In the rows, zero is written as 128.
runs of hidden systems
X, run 1 (11 x 20)
[[176 153 117 190 147 123 165 141 137 124  94 106 147 175 142 164 170 107
  153 157]
 [164 115 118 214 152 166 130 113 125  88 132 101 181 155 128 131  95 134
  116 155]
 [141  88 116 146 138 149  91 125 118 102 181 133 154 104 135  87  70 176
   98 133]
 [124 125 100  76 118  98 107 132 134 159 165 183 114  87 138  83  87 162
  103 102]
 [ 94 166 117  59 118  91 130 116 158 181 108 176  82 132 102 137 120 112
  120 115]
 [ 87 150 149 116 137 127 132 132 143 151  93  99  69 143  96 185 150  65
  127 146]
 [112 122 157 178 128 153 136 142 104 106 108  48 118 106 138 159 154  74
  142 122]
 [139 101 152 159 105 143 137 121  93  70 124  89 186 108 162 104 138 146
  176 108]
 [166  95 134 115 115 109 139 125 115 108 137 165 184 141 152  83 144 189
  163 155]
 [186 139 103 132 131 107 137 126 142 165 134 203 128 155 122 111 142 165
   99 170]
 [146 165  92 155 135 150 117 113 163 150 134 172  87 153  97 153 104 113
   68 129]]
J, run 2 (11 x 20)
[[ 80 109  93 144 101 145 137 146 125 165  94 205 136 118 116 123 179 116
  163 106]
 [135  95  88 201 129 129 141 146 165 109  85 134 135  98  91 141 171 102
  150  98]
 [178 119 103 177 120  96 141 140 175  58 154 111 139 129 140 154 118 136
  154  98]
 [162 115 144 139 118 123 142  86 121  62 158  99 185 155 161 113  65 143
  119 123]
 [169 117 169  81 161 119 130  94 107 119 112  81 148 151 141  95  98 137
   87 172]
 [138 159 141  63 147 123 120 136 124 180 136 150  86 161 142 118 111 122
   85 177]
 [ 62 159 131 103 110 163 108 106 123 192 127 167  78 126  99 135 123 111
  101 129]
 [ 70 127 141 150 109 155 104 139 122 150 113 126  80  87  82 161 191 125
  159 123]
 [117 124 118 181  98 130 129 194 128 119 137 140 133  87 140 136 158 124
  206 115]
 [148 125  94 162 124 106 150 139 129  98 100 133 200 101 149  99 112 141
  180  73]
 [199  97 104 141 169  96 141 115 128  76  96 128 183 150 134 130 137 156
  110 104]]
U, run 3 (11 x 20)
[[123 115 170 190 103  89 146  73 101 126 143  95 162  96  90 163 115 132
  126 147]
 [137 141 133 150 114 145 109 129 186 109 133 162 127 142  66 129  60 133
  139 174]
 [117 156 159  81 115 116 126 144 100  82 127 163 125 176 151 191  99  96
  132  99]
 [167 140 188 106 105 155 136 113  91  97  72 115 164 106 137  78 112 112
  127 125]
 [136 141  99  76 130 170 107 179 174 133 118 145  96 135 158  62 133 137
  159 135]
 [111 144 100 115 145 106 138 147  79 164 132 109 122 121 200 142 178 132
  139  79]
 [135 106 105 195 152 154 123 103 117 169 105  91 154  88 105  85 169 160
  122 146]
 [103  86  75 162 143 129 111 152 169 151 174 162  90 147 105 155 153 142
  124 163]
 [129 103 141 158 124  57 146 102  86 124 155 139 147 119 117 194 114 112
   86 113]
 [154 107 154 135 131 121 123  92 169  90  94 120 148 116  55 111  77 122
  110 159]
 [120 146 149  69 103 115 132 153 174  90 132 144  78 173 136 162 106  87
  152 135]]
J, run 4 (11 x 20)
[[126 135 138  97  85 133  95 151 117 106 163 178 100  99 138 133 161 181
  163  96]
 [116  91 123 154 123 201 116 159  90 109  93 162 171 107 140  78 129 112
  141 114]
 [160 123  85 119 196 117 121 173 163 113  62  87 127 115 127 117 149 115
  138  96]
 [132 139  79 135 155 108 131 137 146 103 160 152 134 199 160 183 111 140
  130 103]
 [ 85  87 136 166 142 131 140  69  95 124 146  85 163 145 126 146  82  98
   85 134]
 [132  98 164  93 139  61 141 125 136 144 145  63  97 109 128 131 149 122
  128 177]
 [120 145 137  93  69 110 156 130 138 168 163 193 119 148 154  98 112 125
  153 165]
 [111 144 143 137  95 160 134  72 133 160  65 160 138 106  73  90 135 116
  123 127]
 [178 151 135 160 126 139 104 153 156 110 104 134  78 103  81 165 189 147
  139 135]
 [143 162 117 175  93 163 105 162 123  95 181 154 124 109 159 134  81 134
  140  97]
 [115 121 134 112 153 148 102 103  94  88 103  74 171  96 140  99 106 154
  134  72]]
U, run 5 (11 x 20)
[[145  73 147 109 110 141 127 104 180  84 120 159 109 146  84 107 104 102
   91 166]
 [133 136 152  51  93  70 151 123 146  99 159 132  95 141 168 140  93  96
  122 105]
 [139 189 159  99 121 119 137  86 129 126  93  60 146 103 139  96  93 131
  150 100]
 [ 95 181 121 126 126 204 103 139 159 143 112 104  96 147 129 111 147 142
  187 147]
 [ 99 152 125 162  99 164 120 158  61 162 164 154 121 122 178 149 156 126
  139 118]
 [134  91 108 168 150 157  98 127  81 143 129 161 181  88 112  84 110 171
  104 126]
 [126  56  98 109 170 102 103 169 149 107 127 167 137 140 101 137 156 167
  147 148]
 [179 112 135 144 132  33 169 150 123 119 117 130 138 115 130 171 161 109
  129 131]
 [186 146 109 158 146 119 148 105 187 120  82 109 121 125  99 116 110  92
   89 125]
 [ 96 124 126  98 122 159 134 107 161 105 131 101  67 183 149 154 131  71
   97 118]
 [ 99 129 185 111  75 134 148  80  88 141 164  85 120 109 165 104 103  95
  108 138]]
E, run 6 (11 x 20)
[[116 135 151 115 121 136  99 200 115 117 134 133  57  90 127 171 137  77
  121 113]
 [108  82 158 149 109 128 160  96  75 110  84 122 151 116 127 147 159  71
  103 101]
 [164 165 149 143 108 108 146  93 127 133 114 107 131 139 131 145 208 180
  171 142]
 [102 141 100 173  79 133 154 143 159 159 184 164 100 156 155 147 139 112
  158 157]
 [118  99 101 151 111 132 139  56 134 127 146 166 174 144 117  92  78 151
   91 119]
 [156 153 105  80 148 137  88 135 182 100 119 127 124 127 117  87 105 194
  160 116]
 [105 121 108 109 147 128 121 198 155 153 114 121 106  94 133  97  73  60
  129 131]
 [129 135 151 136 169 124 114 102  73 138  83  96 154  98  98 144  91 105
   72 107]
 [135 146 163 123 154 157 100 160  96  91 113  80 115 145 142 176 179 147
  167 136]
 [116  75 144 156  97 113 165 167  88 149 155 139 125 118 172 129 168  82
  132 165]
 [148 129 128 142  96  95 138  70  99 141 142 192 138 127 111 150 160 169
   91 107]]
B, run 7 (11 x 20)
[[180 136 136  80 167  57 111 145 118 132 100 134 127  87 106 131 115 145
   99 108]
 [170 149 127 131  75 107 147 133 148 106 150 181 108 148 150 150 187 161
  165 121]
 [144 122 122 180  97 135 184  69 131 125  99 121 144 142 142 120 141  71
   87 110]
 [127 139 144 144 163 146  98  92 118 109 135  32 102 117 121 158 145 150
  104 121]
 [ 88 121 145 118  98 175 116 130 131 102 156 108 148 150 159  91 111 156
  200 160]
 [116 138 120 104 152 119 132 134 157 159  74 125 158 111  97  75  53  97
  133 146]
 [133 167 112 113 161 120  81 173 160 152 122 158  75 127  77 176 140 156
  137 147]
 [111  97 113 161  86 166 145 161 115 137 143 213 114 153 150 137 154  88
  119 146]
 [138  93 119 139 154 116 130 132  76 135 110 113 128  82 141 124 120  77
   46  82]
 [142 127 131 108 136 100 101 141  97  89 163 111 133 109 160 154 157 193
  155  86]
 [135 120 115 136  92  93 182  99 139 125 120 147 195 149 161  87 119 135
  178 126]]
T, run 8 (11 x 20)
[[148  68 145 100 157  89 136  98 129 101  83  84 145  93 103  97 116 107
   84 116]
 [125 140 104  53 146  67 157 136 170 148  87 138 106 155 136 129 151 109
  148 110]
 [ 96 152 127 143 124 142 175 118  97 175 102 136 141 181 168 144 130  61
  121 145]
 [138 189 181 121  99 175 125  83 107 124 138  71 102 142 158 123 136 137
  125 145]
 [128 150 142 135  70 164 109 150 163 100 169 170 101 145 131 129 129 161
  186 158]
 [126  98 119 201  99 159 123 145 111 104 143 152 184  83 126  93  88 131
  150 120]
 [147 131 100 122 166 114  86 133 127 115 104 116 146  65 101 109 133 189
  135  69]
 [136 110  77 133 182  99 108 182 140 159 103 186 109 128  91 167 157 127
  111 129]
 [142  98 141 147 153  97 144 125  98 144 129 102 113 117 130 157 106  60
   40 140]
 [122 125 166  51 130  83 131  95 139  95 147  77  92 161 146 158 123 123
  115 130]
 [ 99 101 135 122 105 119 169 126 142 128 131 138 155 191 150 128 139 111
  184 182]]
T, run 9 (11 x 20)
[[125 111 116 176  93 137 128 175 124 112 201 142  89 114 169 154 106  84
  110 118]
 [ 94  88 143 139 152 137  97 118 106  71 151  60 153 113 127 148  96 149
  141 107]
 [125  98 106 126 169  88 117 141 175 142 110 108 145 119  78 117 150 182
  183 172]
 [110 117  84 148 132  91 152 116 140 216 133 162 133 101 112  92 104 107
   93 143]
 [101 135 145  69 133 149 112  64  96 141 106 137 105 137 123 120 117 118
   55  95]
 [149 116 170  85 115 157 131 135 149  85  78 149  96 173 110 138 169 100
  132 161]
 [159 140 143 158  72 113 181 151 149 108 124 120 131 116 167 110 110  61
  156 128]
 [103 193 116 130 121 129 124 113 105 117 139  98 158 132 174 143 100 153
  176  63]
 [128 151 113 171 164 171  95 149 110 143 120 145 155 160 107 157 163 196
  171 163]
 [175 111 123 190 122 129 114 148 130 158 172 140 108  76 111 102 121 143
   87 174]
 [112  85 118  85 122 105  96 125 130  95 174 155  98  88 124 126  87 136
   79  77]]
X, run 10 (11 x 20)
[[ 61 112 132  98 139  95 140 125 124 156  87 154 135 160  93 176 146  99
  158 139]
 [136 101 148 169 155  91 142 129 107 134 112  75 109 116 108 192 187  99
  112 151]
 [174 118 141 196  89 115 164 111 120  69 150  91 145 115 164 146 127  93
  122  98]
 [144  66 126 126 105 148 145  89 145  71 130 128 173 141 146  61 109 137
  127 130]
 [173 112 120  82 143 125 109 128 157 140 147 134 108 126 135  64 140 186
  114 171]
 [159 207 104 122 112 130 127 154 163 181 140 170  87 125 137 108 106 129
  124 139]
 [ 76 173 119 137 133 184 107 120 144 154  87 155 121 146  82 140  85  97
  129 128]
 [ 69 110 147 126 167 165  71 156  95 119 120  92 108 103  93 168 135 126
  137 127]
 [118 119 132 134 124  94 128 179  70 120 134 118 142  75 167 153 149 119
  158  76]
 [131 118 133 117 109  74 173  93 102 110  93 156 196 149 144 138 140 131
  160  96]
 [158  85 144 127 143  94 153  94 137 114 134 131 137 192 118 155 159 141
  106 192]]
E, run 11 (11 x 20)
[[129  63  99 126 173  84 160 127 129 156  82  91 145 109 129  98 166  94
  107 130]
 [161 160 127 155 154  69 116 126 142 142 144  99  96 115  91 197 144 156
  115 141]
 [103  91 145 161 109 135 130 143 136  67 163 131 124 167 125 190 106  92
  143 145]
 [160  89 175 114  94 102 159  91 114  98 121 141 181 126 126  81 107 138
  132 165]
 [156 205 151  87  84 128 113 141 151 148 132 181  88 120 119 119 120 154
  152 137]
 [ 71 137 113 123 103 195 137 116 136 145 107 156 103 151 140 111 108  62
  109 108]
 [135 128 119 137 150 155 126  66 121 144  97  62 149 107 132  68 145 157
  106 115]
 [129 160  97 158 143 127  95 182 140 144 168  88  94  86 148 140 148 161
  168 113]
 [ 86  74  96 177 141 110 135 163  89 126 139 154 172 109 137 153 100  90
  125 100]
 [167 113 131 112 174  90 123 118 100 109  80 148 191 148 104 143 146 183
  136 127]
 [151 139 126  97 146 114 128 193 163 136 127 154  82 172 135 156 152 115
  151 184]]
B, run 12 (11 x 20)
[[132 119 146 105 151 131  91  90 143  99 136 100 117 113  85 120  49 132
   68 126]
 [127 113 127  52 143 150  95 152 160  87 129 151  96 175 135 122 145 160
  152 144]
 [110 129  98  97 109 127 167 158 159 154  88 155 104 136 161  93 135  48
  138 111]
 [104 176 122 143 152 110 115 144 104 151 100 114 102 106 109 201 140  97
  119  79]
 [107 120 141 170 129 154 121 150  56 130 142 148 169 154 153 167 169 155
  165 151]
 [155 104 133 156 127 116 149 126  88 168 130 115 180  82 151  58  99 121
  107 155]
 [169 155 131 124 118  93  94 107 153 117 157 130 117  71  92 117  97 195
  118 110]
 [144 100 113 131  96 140 137  91 178  83 132 189 137 180 108 122 146 161
  144 137]
 [132  86 108 127 145 125 158 105 176 134  97  90  90 140 128 110 150  63
   76 137]
 [ 86 142 148 112 124 135 101 141 131 104 161  68  63 118 142 180 131 104
  137 105]
 [ 79 127 157 110 121 154 131 146  82 104 108 143 183 168 154 135  90 104
  179 134]]

runs to name
run 13 (2 x 20)
[[178  74 112 161 125 136 107 161 164  86 144 109 104  62 118  86 146 143
  122 123]
 [186 152 113  93 115 117 121 156 165  92 103 159 140  95 138  71  94 146
  148  85]]
 => X
run 14 (2 x 20)
[[182 100 128 102  83 141 137 135 173  75 135 178  81 133 142  99 160 120
  106 117]
 [127  96 100 142 118 141 151 168 133  77 114 129 145 127 180 116 114  64
  137  74]]
 => T
run 15 (2 x 20)
[[159 162 126 170 104 128 155  97 140 175 116 120 138  92 119  77  85  97
   92 139]
 [137 202 116 154 134 180  95 111 120 105 136 107 127 139 143 150  96 155
  127  81]]
 => E
run 16 (2 x 20)
[[ 98 112  95 149 125  69 169  88 112 161 144 106 126 134 157 166 176 115
  117  90]
 [134 119 128 195 109 130 144  46 158 141 137  98 144 116  79 111 123 151
  109 160]]
 => U
run 17 (2 x 20)
[[139 108  92 153 155 141 130  98 173 150  73 157 143 149  64 110 163 156
  127 158]
 [177 144 103 130 122 122 150 113 163 154 113 150 102 115 128  82  99  86
   55 120]]
 => T
run 18 (2 x 20)
[[148  86 125 185 153 151 146  82 111 135 111  84 160 127 124  96 124 106
   66 160]
 [133 123 136 109 137 137  81 128 151 105 181  65  84  90 130 106 111 175
  122 132]]
 => B
run 19 (2 x 20)
[[153 117 141 152 160  97 104 142  97  97 159 126 182 128 116 158  50 159
  114 145]
 [163  87 130  93 165  62 119 139 107 125 143 136 165 120 134 117 128 189
  125 152]]
 => T
run 20 (2 x 20)
[[ 95 126 139 110 141  93 126 112  79 169  89 140 171  75  98 111  87 115
  115 101]
 [136 157 153  81 138 102 121 101 104 150  72 156 113 132  88 165 184 147
  115 115]]
 => T
run 21 (2 x 20)
[[102 159 100  77 129  77 114 101 143 174 132 175 114 102 101 128 100 157
  114  80]
 [ 64 123 108  97 169 151 100 125 170 121  84 112 112 154  80 150 125 124
  156 120]]
 => E
run 22 (2 x 20)
[[136 137 146 156  88  92 135 136 148 147 191 169 105 120 105 154  69 111
  110 178]
 [117  95 158 111 106 111 128  72  90  81 152 137 179 127 134 122  71 149
  103 102]]
 => T
run 23 (2 x 20)
[[131  70 154 127 104 140 144 147 145  95 169  85 115 139 166  94 127 103
  145 188]
 [170 136 118 147 108 144 141 116 131 169 114 119 143  80 144  36 148 151
  129 142]]
 => X
run 24 (2 x 20)
[[136  53 112 162 125 132 146 147 178  85  95 143 132 125  95 120 139  78
  128 137]
 [144  99 123 146 167 102 124 178 148  91 139  72  93 122 134 178 115  77
  106 126]]
 => B
run 25 (2 x 20)
[[ 98  92  67 168 127 112 138 126 178 174 148 142 129  92 104  86  94 115
  120 132]
 [148 140 103 157 172 121  91 112 148 105 107 122 163 104  68 134  75 167
  115 104]]
 => E
run 26 (2 x 20)
[[139 143 138 102 119 106 175  83 163 162 103  71 104 138 144  87 134  86
  111 156]
 [ 90 187 129  79  86 154 142  99 150 149 136 151 102 179 164 115 104 109
  147 121]]
 => T
run 27 (2 x 20)
[[119  98 172 128 103 113 130 178 101 145 128 111 104  70 127 123 179 105
  159 163]
 [121 131 143 184  85 122 141 114  87 158 120 191 126 101  94 170 169 114
  110 120]]
 => E
run 28 (2 x 20)
[[131 116 124 129 103 147 158  67 127 150 115 128 176 131 148  40 108 139
  122 139]
 [133 161 108  73 112 179 110 123 141 140  92 169 105 124 147  64 158 153
  133  91]]
 => T
run 29 (2 x 20)
[[124 204 145 135 147 168  91 114 103 159 117 125 131 154 110 148 135 191
  153 156]
 [169 131 151 169  92 148 108 153 124 140 168 192 108 110 101 125 121 151
  113 190]]
 => T
run 30 (2 x 20)
[[188 129  90  91 156 143 119 163 141 122 105 161 141 143 168  66 151 168
  133 125]
 [138 156  55 149 106 112 146 126 183 158 130 147  97 101 147 101 149 122
  130  67]]
 => B
run 31 (2 x 20)
[[124 175 173 172 135 152 110 117  72 146 109  96 151  96 100 149  84 113
  112 139]
 [150 157 145  94 142  80 104 165  90 142 134 113 103  73 143 151 150 153
  132  96]]
 => J
run 32 (2 x 20)
[[155 103 140 201 108  95 144 108 102  89 130 122 141  97 111 187 161 121
  114  93]
 [163  54 124 140 104 109 152 113 146  42 141 142 150 139 145 126 130 113
  114  99]]
 => X
run 33 (2 x 20)
[[134 117  91 137 166 166 133 136 106 171  84 191 153 180 132 112 155 126
  102 155]
 [129 117  93 143 136 131 114 147 120 190 148 119  73  62 142  99 173 124
   84 110]]
 => B
run 34 (2 x 20)
[[ 98 107 168 104 142 111 114 186  85 130 142 142 162 136 131 143  68 112
  156 181]
 [177 153 149  85 137  87 131 177 105 152 120 180 139 117 139 108  81 117
  109 156]]
 => B
run 35 (2 x 20)
[[138 159 137 149 161  99 134 177  66 149  96 120 147 115 144 187 140  94
  130 106]
 [140  97 119 166 148 181 124 135 130 141  58 140 140 105  87  86 138  90
   99 148]]
 => U
run 36 (2 x 20)
[[115  80 112 177 111 134 117 106  86 146 172 165 172  99 125 102 138 183
  123 138]
 [136  67  99 124 135 137 102 105 132 123 124 141 107  77 105  87 184 168
   88  94]]
 => T
